In the data rows, zero lies at 4.5, halfway between 4 and 5.
Here are some points, one per row:
[2 4 6 4 3 5 4 5 3 6 5 6 3 3 5 6 5 1 4 5 8 5 5 0 5 4 4 3 1 5 7 3 4 5 3 6 4
 5 3 4 5 0 8 8 5 4 6 6]
[5 5 4 2 5 3 4 5 5 4 4 5 5 4 4 2 2 2 5 7 2 6 5 6 7 6 5 6 5 7 4 4 2 4 5 4 7
 6 1 4 4 5 7 4 5 5 4 3]
[6 1 4 7 5 3 1 6 2 2 3 6 5 5 2 4 7 1 4 6 6 3 3 6 1 3 5 3 6 3 1 4 6 1 2 7 3
 7 4 3 6 2 6 5 3 0 8 3]
[5 2 5 2 4 4 6 3 4 5 3 5 4 6 5 3 6 5 4 3 7 4 3 4 4 5 4 6 3 8 4 4 4 4 4 5 4
 6 2 8 4 6 6 8 7 4 4 7]
[5 6 3 5 3 4 4 5 7 3 4 4 2 7 4 4 8 4 4 6 6 5 5 6 3 3 3 2 2 4 5 4 0 3 3 4 3
 3 4 3 3 6 6 4 5 0 7 5]
[4 4 1 5 5 5 5 5 4 4 4 4 6 5 6 5 3 8 4 4 1 4 5 5 6 4 4 4 5 3 5 1 4 4 5 4 5
 3 5 4 6 6 4 3 3 6 3 3]
[5 7 3 2 7 5 4 2 5 4 5 5 3 4 6 7 1 4 5 4 5 5 4 6 4 5 4 6 6 6 5 5 5 5 6 5 6
 6 5 5 3 7 5 2 4 6 3 4]
[4 5 6 1 5 5 4 4 2 4 3 4 7 4 2 4 6 3 5 5 6 2 4 5 4 5 5 4 3 3 3 3 7 3 3 6 3
 7 6 6 5 6 5 6 4 5 6 5]
[6 3 8 7 3 3 5 5 2 3 3 6 6 3 3 6 6 3 4 6 6 1 4 5 5 4 5 2 5 3 4 5 6 2 3 6 5
 5 6 4 0 3 5 4 3 4 5 3]
[6 7 2 8 7 5 3 5 9 4 4 3 2 7 4 5 8 4 1 3 3 6 6 3 4 2 4 7 5 5 7 2 3 7 4 3 6
 4 2 2 4 5 7 6 7 3 5 5]
[3 2 6 5 7 6 2 4 3 5 5 4 4 3 4 5 0 5 6 6 1 4 5 5 3 6 6 5 5 5 3 5 6 3 6 4 6
 4 7 4 6 4 5 2 3 4 2 4]
[6 5 4 5 4 5 5 5 9 5 4 4 3 7 5 4 4 6 3 3 6 3 7 4 5 5 4 5 2 4 6 1 2 7 3 4 5
 5 2 4 7 5 5 3 3 3 3 5]
[5 6 2 5 5 1 7 0 4 5 3 3 4 2 2 5 7 2 5 6 6 3 2 2 4 5 6 4 5 4 4 3 9 4 3 6 1
 5 5 2 5 4 5 7 3 1 6 7]
[5 7 6 4 3 5 8 3 3 7 6 2 5 5 6 4 0 6 5 5 3 5 4 4 5 7 3 7 5 7 3 5 3 7 6 3 7
 4 4 4 5 5 6 7 6 6 4 6]
[4 5 7 2 4 5 9 8 2 6 5 2 5 4 3 6 3 6 6 5 5 6 3 3 6 5 7 6 4 7 5 6 4 5 5 6 6
 6 5 7 4 5 4 5 5 9 2 4]
[5 2 5 6 6 6 7 4 4 5 4 2 5 3 3 4 3 6 7 6 5 5 5 6 7 5 5 5 5 3 3 9 6 5 1 6 5
 7 6 4 5 5 9 6 5 5 4 5]
[8 3 4 4 5 3 5 5 4 7 5 3 3 0 4 3 4 3 5 3 5 5 3 6 5 6 3 7 3 5 3 6 4 5 6 5 4
 4 5 5 7 3 6 3 5 5 3 5]
[4 4 6 5 1 4 4 4 2 4 2 4 4 4 5 5 5 5 4 5 5 3 4 5 7 5 4 3 7 5 3 6 7 2 7 5 5
 5 5 6 4 3 6 5 3 6 6 5]
[6 4 4 4 4 1 3 1 5 4 4 5 4 8 5 4 3 3 6 3 5 3 6 4 5 4 3 4 4 2 5 3 6 4 5 4 4
 3 3 2 6 3 4 3 7 1 6 4]
[4 3 6 8 4 9 6 4 2 7 9 5 5 6 4 3 6 4 5 6 7 4 7 3 4 3 5 3 4 4 8 5 5 4 4 4 6
 3 5 7 5 6 1 2 2 7 5 0]
[4 5 7 5 2 5 1 5 0 5 6 6 3 6 2 5 6 4 5 4 6 5 9 4 5 4 6 3 5 3 5 3 4 4 3 4 6
 5 3 4 4 5 5 6 3 3 3 6]
[5 6 3 6 5 3 0 5 6 2 3 5 5 5 6 4 2 4 5 4 6 2 5 3 4 4 4 9 5 3 5 6 4 6 6 4 4
 2 5 4 4 5 5 5 5 4 9 5]
[3 4 3 2 4 5 2 5 8 2 4 4 0 6 6 3 2 5 3 3 3 4 4 4 4 2 4 4 5 4 5 6 3 4 4 3 6
 4 5 5 6 6 2 5 3 4 4 3]
[6 4 7 5 4 7 5 5 3 6 7 7 3 5 5 4 7 6 5 3 8 6 7 1 6 1 6 1 5 3 3 3 5 7 5 5 3
 2 1 5 3 7 1 1 4 4 3 2]
[3 4 6 4 4 5 4 3 3 3 4 6 6 4 4 2 3 5 4 3 4 5 6 6 4 4 5 6 6 5 5 7 4 5 3 5 6
 4 3 3 4 4 5 4 6 6 4 3]
[5 6 5 2 3 3 5 5 6 4 3 4 6 5 5 5 6 3 1 6 4 6 5 2 5 9 4 6 2 7 5 6 5 7 5 4 5
 4 2 7 3 7 5 6 5 5 2 9]
[2 5 7 3 6 7 7 5 9 3 6 6 6 3 5 6 2 7 4 4 4 6 3 6 4 6 6 5 6 5 6 6 3 3 9 2 7
 6 5 5 5 5 3 7 4 7 3 3]
[6 4 4 4 5 3 2 4 3 4 4 3 5 5 4 5 3 3 3 5 5 3 2 6 4 3 6 2 5 2 5 3 0 5 3 5 4
 3 6 4 6 4 3 7 6 2 4 6]
[3 2 3 3 4 6 5 5 4 4 5 2 4 1 3 5 3 8 5 6 3 6 3 4 5 6 3 7 5 5 1 5 4 4 4 3 7
 6 6 7 1 4 4 3 6 7 6 5]
[4 6 4 6 6 5 4 6 3 4 6 6 5 3 0 7 2 6 6 4 4 2 4 7 3 4 4 5 5 6 3 5 6 5 4 6 4
 4 5 4 6 1 0 4 4 5 3 5]
[3 6 5 3 6 6 8 4 6 1 6 3 6 4 5 4 1 8 4 3 1 5 4 4 4 8 3 9 3 6 3 8 0 4 6 5 8
 6 6 5 5 2 6 3 6 9 3 4]
[4 5 5 4 6 3 7 7 3 5 5 4 4 6 5 2 0 6 6 4 1 5 4 7 5 6 3 7 6 5 5 3 4 6 6 3 5
 7 6 5 9 5 2 5 5 6 4 7]
[5 3 3 6 5 4 2 7 4 5 5 6 5 6 5 4 4 4 6 6 3 4 4 6 2 2 5 5 9 4 4 1 7 1 4 5 2
 1 7 2 8 3 6 4 7 2 5 6]
[4 5 4 5 2 3 5 5 4 3 5 5 4 6 6 3 8 5 5 4 5 4 2 7 7 4 3 4 2 5 8 5 2 2 1 4 6
 5 2 6 1 7 3 7 4 4 3 4]
[6 7 4 5 3 5 5 5 5 8 6 4 7 1 6 4 9 5 6 4 5 7 8 0 5 3 3 1 4 5 7 5 6 9 5 5 3
 2 5 4 5 8 3 4 5 4 3 4]
[3 5 5 7 2 4 4 4 5 8 6 4 6 4 9 6 9 4 6 5 6 7 6 2 5 5 5 3 4 5 4 5 6 5 4 5 2
 3 4 6 4 8 0 5 5 5 5 1]
[5 2 7 5 3 7 6 4 2 7 7 6 7 5 6 8 5 3 5 2 6 5 8 4 5 4 4 0 4 6 7 6 7 5 4 4 5
 4 6 5 3 5 2 4 2 7 7 1]
[6 6 4 8 2 8 4 4 5 5 5 5 4 5 5 4 9 6 3 3 4 5 3 3 7 2 7 0 4 6 6 6 7 7 4 5 0
 5 4 4 4 7 2 2 4 4 8 3]
[5 8 0 5 4 4 3 5 3 2 3 3 3 5 7 4 4 5 5 4 2 4 3 7 0 4 5 5 0 2 4 5 4 4 8 4 7
 5 5 4 5 4 4 3 5 6 4 2]
[3 5 0 2 3 6 6 5 9 1 6 2 3 4 6 5 4 4 4 4 2 6 6 8 5 3 5 6 4 5 5 5 4 5 9 3 5
 3 5 5 5 6 4 1 3 4 3 8]
[5 7 4 5 3 4 3 4 3 5 2 7 9 5 4 3 5 4 5 4 6 4 3 3 4 4 4 3 5 5 4 2 2 4 2 4 5
 3 5 6 3 4 4 7 4 2 5 5]
[4 5 4 4 8 3 5 4 6 4 4 4 2 3 4 3 5 6 0 6 2 5 5 5 4 4 6 8 6 5 5 5 6 5 5 5 4
 5 7 4 7 1 5 3 3 3 4 6]
[5 6 4 6 7 3 5 5 3 5 3 5 4 4 4 7 5 4 6 5 1 4 4 5 4 4 5 5 6 2 3 3 6 5 4 6 0
 4 6 4 7 2 6 3 5 2 6 6]
[0 0 2 5 7 2 4 6 8 2 4 3 3 4 6 4 5 3 5 3 3 5 3 2 3 9 3 6 7 2 5 2 7 8 5 3 2
 2 5 3 6 4 7 4 6 7 4 7]
[4 3 7 5 8 1 4 5 9 9 5 6 7 5 3 5 4 4 4 5 7 5 3 4 6 2 5 2 4 5 5 5 4 2 3 5 5
 6 5 5 2 3 5 5 3 5 4 5]
[4 4 6 2 4 6 6 5 3 6 4 9 4 6 3 4 5 4 5 4 5 3 4 6 6 6 5 1 6 3 5 5 4 3 5 5 6
 5 5 5 1 5 4 6 8 6 4 5]
There is one direction along which these points spread out most. Take the direction at right angles to it along which they spread out most. Then take the direction at right angles to both along which they spread out most. Go by this last direction. For each point below, how far along it does it lie, from 0 to 99? The average is 50, and the first point in the table lies past the average. One standard deviation of the points above along it is 16.
[4 3 7 5 8 1 4 5 9 9 5 6 7 5 3 5 4 4 4 5 7 5 3 4 6 2 5 2 4 5 5 5 4 2 3 5 5
 6 5 5 2 3 5 5 3 5 4 5] 63
[4 5 7 2 4 5 9 8 2 6 5 2 5 4 3 6 3 6 6 5 5 6 3 3 6 5 7 6 4 7 5 6 4 5 5 6 6
 6 5 7 4 5 4 5 5 9 2 4] 70
[5 2 5 6 6 6 7 4 4 5 4 2 5 3 3 4 3 6 7 6 5 5 5 6 7 5 5 5 5 3 3 9 6 5 1 6 5
 7 6 4 5 5 9 6 5 5 4 5] 74
[4 5 4 5 2 3 5 5 4 3 5 5 4 6 6 3 8 5 5 4 5 4 2 7 7 4 3 4 2 5 8 5 2 2 1 4 6
 5 2 6 1 7 3 7 4 4 3 4] 43
[3 4 3 2 4 5 2 5 8 2 4 4 0 6 6 3 2 5 3 3 3 4 4 4 4 2 4 4 5 4 5 6 3 4 4 3 6
 4 5 5 6 6 2 5 3 4 4 3] 30
[5 5 4 2 5 3 4 5 5 4 4 5 5 4 4 2 2 2 5 7 2 6 5 6 7 6 5 6 5 7 4 4 2 4 5 4 7
 6 1 4 4 5 7 4 5 5 4 3] 52
[3 5 5 7 2 4 4 4 5 8 6 4 6 4 9 6 9 4 6 5 6 7 6 2 5 5 5 3 4 5 4 5 6 5 4 5 2
 3 4 6 4 8 0 5 5 5 5 1] 37
[5 7 6 4 3 5 8 3 3 7 6 2 5 5 6 4 0 6 5 5 3 5 4 4 5 7 3 7 5 7 3 5 3 7 6 3 7
 4 4 4 5 5 6 7 6 6 4 6] 52
[8 3 4 4 5 3 5 5 4 7 5 3 3 0 4 3 4 3 5 3 5 5 3 6 5 6 3 7 3 5 3 6 4 5 6 5 4
 4 5 5 7 3 6 3 5 5 3 5] 56
[0 0 2 5 7 2 4 6 8 2 4 3 3 4 6 4 5 3 5 3 3 5 3 2 3 9 3 6 7 2 5 2 7 8 5 3 2
 2 5 3 6 4 7 4 6 7 4 7] 34
[3 6 5 3 6 6 8 4 6 1 6 3 6 4 5 4 1 8 4 3 1 5 4 4 4 8 3 9 3 6 3 8 0 4 6 5 8
 6 6 5 5 2 6 3 6 9 3 4] 56
[6 4 4 4 5 3 2 4 3 4 4 3 5 5 4 5 3 3 3 5 5 3 2 6 4 3 6 2 5 2 5 3 0 5 3 5 4
 3 6 4 6 4 3 7 6 2 4 6] 51
